128 stands for zero in the data rows.
Some points:
[157  93 111 100 113 100 174 133 161  80 122 104  86 147  81  88 176 115 138 130 150 102  77 122 121 120  99 157  79 147 125 109 109 104 135 183 159 113 108 153 127 130  48  94  90  82 191 103]
[106 128 163 135 148 149  97 119 140 171 110 105 110 117 116 159 134 117 147 164  78 179 187 149 137 134 108 101 110 147 139 137 106 161 129 113 130 124 121 129 130 117 128 165 164 150  98 138]
[129 136  26 172 129 147 169 137  92 105 160  84 126 123 106 112  74 138 155 139 131 115 128 143 106 163 171 120 157 115  41 146 116 102 136 110 119 164 133 114  86 124 150 161 110 161 113 136]
[105 123 127 160 135 138 120 146 119 161 133  83 122 115 127 144 104 141 151 125  75 187 175 146 116 172 173 102 134 156 145 156 112 143 111  87 134 172 148 114 131 152 150 136 125 158 123 137]
[165 118  38 146 139 146 141 170 149  91 134 152 112 147 115 114 101 124 114 126 135 121 152 123  93 147 190 150 151  90 122 161 128 117 139  72  83 163 132 108 105 110 139 108 122  85 143 129]
[129 113 127 131 124  68  66  94 136 140 106 112 141 143 110 146 104 145 124 108 141 156 136 138 136 115  98 131 106 164 177 150 152  77 119 131 127 121 116 117 132 137  78 165 133 149 106 124]
[ 91 133 186  94  72 123 172 148 149 137 139 126 125 147 163 113 200 119 127 142 160  72  69 123 103 110  74 107  81 132 122 113 144 131  86 160 113 122 113 117 169 132 135  69 105 123 137 129]
[148 143 111 107 132  86 104 146 111 142 135 124 110 150 122 119  67 125 211 107 113 101 172 129 148 150 137 104 172 113 174 211 136 131 180 104 129 120 132 147 143 132 162 153 120 132 142 103]
[ 94 118 144 140 154 114 137 120 167 151 120 116 117 123 155 143 106 116 112  98  97 111  87 107 148 102 116 160 113 163 104 103 106 111  86 106 164 148 125 117 127 147 125 145 110 131 166 124]
[129 129 197  95 114 115  75  71 137 157 108 127 125 127 159 174 160  96 107 114 141 157 103  95 152 105 104 141 128 164 191 100 140 135 101 148 151  84 124 129 138 132  95 110 166 126 120 155]
[ 94 127 146 124 120  94  99 124 118 137 140 106 120 123 130 141 127 105 105 128 138 133  97 124 140 119 122 138 127 159 145  77 159 118 119 144 139 149 128 144 134 167 106 129 140 159 136 135]
[194 134 139  94 171 129 103 110 181 100 138 215 125 133  96 108 115 147 139 114 118 164 126 126 149 127 151 141 148 115 169 141 115 141 175 108 120 121 109 125 106  75 115 108 110  47 169  99]
[121 134 109 159 154 155 155 147 100 124 146 113 119 118 134 108  97 143 132 136 109 140 135 147 141 135 145 106 128  97  56 124 111 129 122 137 141 133 131 155 147 124 148 163 118 135 105 127]
[158 110 170  95  97 129 162 131 143  98 118 126  93 139 103  97 178 122 131 164 156  73  99 131 108  99  96 126  71 157 136 133 116 147 163 200 127 111 128 141 150 126 116  84 104 109 171 109]
[122 132  67 172 143 180 133 141 110 114 141 102 138 129 117 125 101 175 151 130 112  99 157 152 125 141 177 138 149 104  87 129 111 131 145 132 116 140 145  99 145 147 163 128 109 169 115 129]
[122 107 151 118  56  96 198 201 148 141 152 141 121 146 167  89 194 123 108 153 165 111  80 130 125  92  84 148  78 113 100  80 158 126 140 160 108 134 111 134 156  77  89  42 124 117 119 127]
[128 149  91 147 137 195 144 131 106 114 126 140 148 112 138 116 124 134 145 117 121  78 148 126  99 143 163 138 139  90 138 126 119 145 149 118 111 119 155 112 114 151 187 124 142 141 129 154]
[125 142  87 129 118 171 135 144  70 131 116 146 123 138 142 107 129 123 157 151 116  56 153 126 112 140 158 125 155  92  94 144 128 140 169 103 105 131 142 116 125 127 186 135 124 153 131 126]
[122 116 178 123 115 111  91  88 147 133 127 143 144 117 147 147 154 116  87 124 140 153 103 130 138 120 119 147  99 171 178  65 143 135 110 160 145 128 119 128 156 135  77 113 172 126 113 145]
[141 148 156 121 146  51 117 136 106 147 125 116 132 133 125 156  83 130 159 141 140 102 143 126 153 124  86 105 177 124 155 189 145 132 130 121 139 131 114 155 126 113 151 188 133 146 105 118]
[ 92 125 149 132 122 135 102 105 136 153 124 113 131 127 168 144 133  96 129 107 117 117  84 117 170 114 101 149 116 134 115  77 133 129 115 131 154 129 132 132 145 158 117 147 120 123 151 130]
[ 86 120 175 142 158 126  59  88  89 175  97 123 149 108 139 155 139 110 117 119 101 166 171 113 122 133 107 104 139 114 151 119 123 158 120 122 159 104 126 148 120 154 119 194 147 155  83 131]
[157 131  88 143 134 162 142 136 148  67 120 184 159 118  94  95 128 156  52 123 153 141 151 132 110 149 198 128 153  97 101 118  97 133 112 117 109 152 146 127  75 118 125 109 108 100 114 130]
[129 145  85 129 143 138 120 124  87 127 142 142 139 131 135 123 107 184 161 120 111 107 131 121 124 154 158 107 161  95  98 196 140 151 183  86 101 139 151 110 151 133 186 131 103 129 151  82]
[129 136 122 121 148 199 141  81 142  84 147 163 178 105 137 120 153 142  99 103 142 137  97 137 117 107 133 127 152  77  38 105  93 132 111 135 148  87 141 123  96 112 156 116 105  88 117 132]
[145 146 189 113 154 107  94  95 130 155 107 135 137 101 110 167 138 123 106 125 136 183 130 112 147 125 105 126 142 150 195 152 147 109 112 113 128  90 125 128 116 133 138 147 176 120 119 123]
[172 109 112 110 143 179 176 141 120  85 155 130 123 119 103 108 127 126  89 161 135 149 168 137 133 129 117 139 138 127  82 120  94 144 147 144 141 126 139 151 115  80 120 129 127 105 107 149]
[149 125 136 107 121  42 115 130 156 128 112  99 119 154 108 155  87 112 109 129 144 145 175 141 125 128 121 125 123 151 210 156 163  88 104 138 119 116  89 137 110 142  76 154 170 148 104 140]
[ 75 145 133 151  72 128 172 173 115 163 110 140 141 122 165 138 169 108 151 114 134 158  79 107 115 118 100 121  88 155 125  76 167 112  64 131  93 141 129 103 138 127 126  67 134 146 132 148]
These points spread out most along one direction. Take the direction at right angles to it along which they spread out most. Go by this last direction. How far along it is each point below, from 0 to 99? 50 is the average, and the first point above lies past it. One standard deviation of the points above along it is 16.
[ 75 145 133 151  72 128 172 173 115 163 110 140 141 122 165 138 169 108 151 114 134 158  79 107 115 118 100 121  88 155 125  76 167 112  64 131  93 141 129 103 138 127 126  67 134 146 132 148] 63
[129 136  26 172 129 147 169 137  92 105 160  84 126 123 106 112  74 138 155 139 131 115 128 143 106 163 171 120 157 115  41 146 116 102 136 110 119 164 133 114  86 124 150 161 110 161 113 136] 54
[129 136 122 121 148 199 141  81 142  84 147 163 178 105 137 120 153 142  99 103 142 137  97 137 117 107 133 127 152  77  38 105  93 132 111 135 148  87 141 123  96 112 156 116 105  88 117 132] 67
[141 148 156 121 146  51 117 136 106 147 125 116 132 133 125 156  83 130 159 141 140 102 143 126 153 124  86 105 177 124 155 189 145 132 130 121 139 131 114 155 126 113 151 188 133 146 105 118] 29
[149 125 136 107 121  42 115 130 156 128 112  99 119 154 108 155  87 112 109 129 144 145 175 141 125 128 121 125 123 151 210 156 163  88 104 138 119 116  89 137 110 142  76 154 170 148 104 140] 30
[157 131  88 143 134 162 142 136 148  67 120 184 159 118  94  95 128 156  52 123 153 141 151 132 110 149 198 128 153  97 101 118  97 133 112 117 109 152 146 127  75 118 125 109 108 100 114 130] 63
[125 142  87 129 118 171 135 144  70 131 116 146 123 138 142 107 129 123 157 151 116  56 153 126 112 140 158 125 155  92  94 144 128 140 169 103 105 131 142 116 125 127 186 135 124 153 131 126] 55
